In the rows, zero is written as 128.
Each path below is one point turned by a fixed rotation once a step. After each direction that follows a path, write how fast that rotation turns it, in degrees per step (0 if it stays still).
Each turn is a multiple of 5 degrees from 10 to 175, or 0.
Each row of a path follows its step; steps can be skipped.
Path 1:
step 0: [126 124 124 131 131 123 141 132 129 133 130 125 139 136 126 110 136 107
 124 134 148 131 122 119 118 121 134 137 111 127 122 132 127 135 133 125
 143]
step 1: [139 122 128 120 129 121 127 136 130 142 115 128 128 152 117 131 144 122
 121 141 113 130 126 129 133 129 123 128 124 123 131 127 139 126 143 122
 137]
step 2: [128 111 119 119 137 134 120 132 145 141 133 134 134 137 117 132 108 119
 132 126 138 137 131 115 121 119 120 124 126 118 128 125 131 125 137 119
 121]
step 3: [124 116 139 120 122 124 116 131 131 139 118 137 131 135 140 127 124 134
 129 141 128 129 135 132 138 112 147 134 120 128 133 122 121 122 134 122
 112]
step 4: [140 125 131 140 120 125 133 128 129 129 140 130 129 128 125 126 127 132
 122 121 140 140 134 128 114 126 144 131 116 132 125 102 132 114 138 117
 123]
step 5: [125 132 134 135 121 119 112 107 123 129 132 129 140 143 135 116 139 132
 127 136 123 130 129 119 122 126 121 132 122 140 135 125 146 132 133 115
 123]
step 6: [123 135 125 131 130 135 106 137 122 137 127 130 130 115 127 120 126 115
 128 123 122 146 125 124 122 129 119 130 113 132 120 124 128 122 143 114
 142]
step 8: [129 126 124 133 123 146 139 134 127 142 134 132 128 137 127 124 136 109
 128 130 124 117 130 118 121 103 129 124 118 132 119 118 117 120 131 128
 130]
step 9: [133 125 114 127 118 123 127 130 125 144 128 131 124 139 133 134 133 133
 117 136 124 124 132 101 136 130 130 131 139 128 141 122 134 115 145 130
 124]
step 10: [134 116 119 119 140 143 109 117 136 136 132 133 126 121 139 130 138 128
 139 129 136 133 129 113 112 123 136 127 134 121 128 114 130 126 130 122
 130]
step 11: [119 134 138 119 129 127 130 127 132 120 119 138 129 126 136 115 136 133
 137 125 125 132 131 116 130 128 143 153 121 121 143 126 125 117 139 116
 126]
[130 131 131 126 128 133 127 126 128 127 129 122 130 130 123 131 131 128
 127 126 131 131 134 129 127 128 130 123 132 126 132 126 130 130 128 127
 129]	130
[124 126 132 128 124 131 131 127 128 128 124 128 125 127 131 125 126 125
 131 125 132 131 127 132 129 128 131 127 126 123 131 128 122 125 126 126
 126]	90
[132 134 131 129 131 127 126 128 128 126 126 128 131 127 132 124 134 128
 128 124 131 132 126 128 125 132 125 132 124 127 129 131 130 131 128 129
 129]	60
[133 126 131 125 129 129 126 127 134 127 125 130 127 133 125 128 124 130
 131 128 129 127 128 125 130 132 133 132 126 126 127 128 130 125 124 129
 131]	40
[125 122 124 126 127 129 127 121 127 128 130 130 127 131 128 127 128 128
 130 127 132 128 131 128 124 126 125 129 125 129 129 128 130 134 123 134
 127]	140
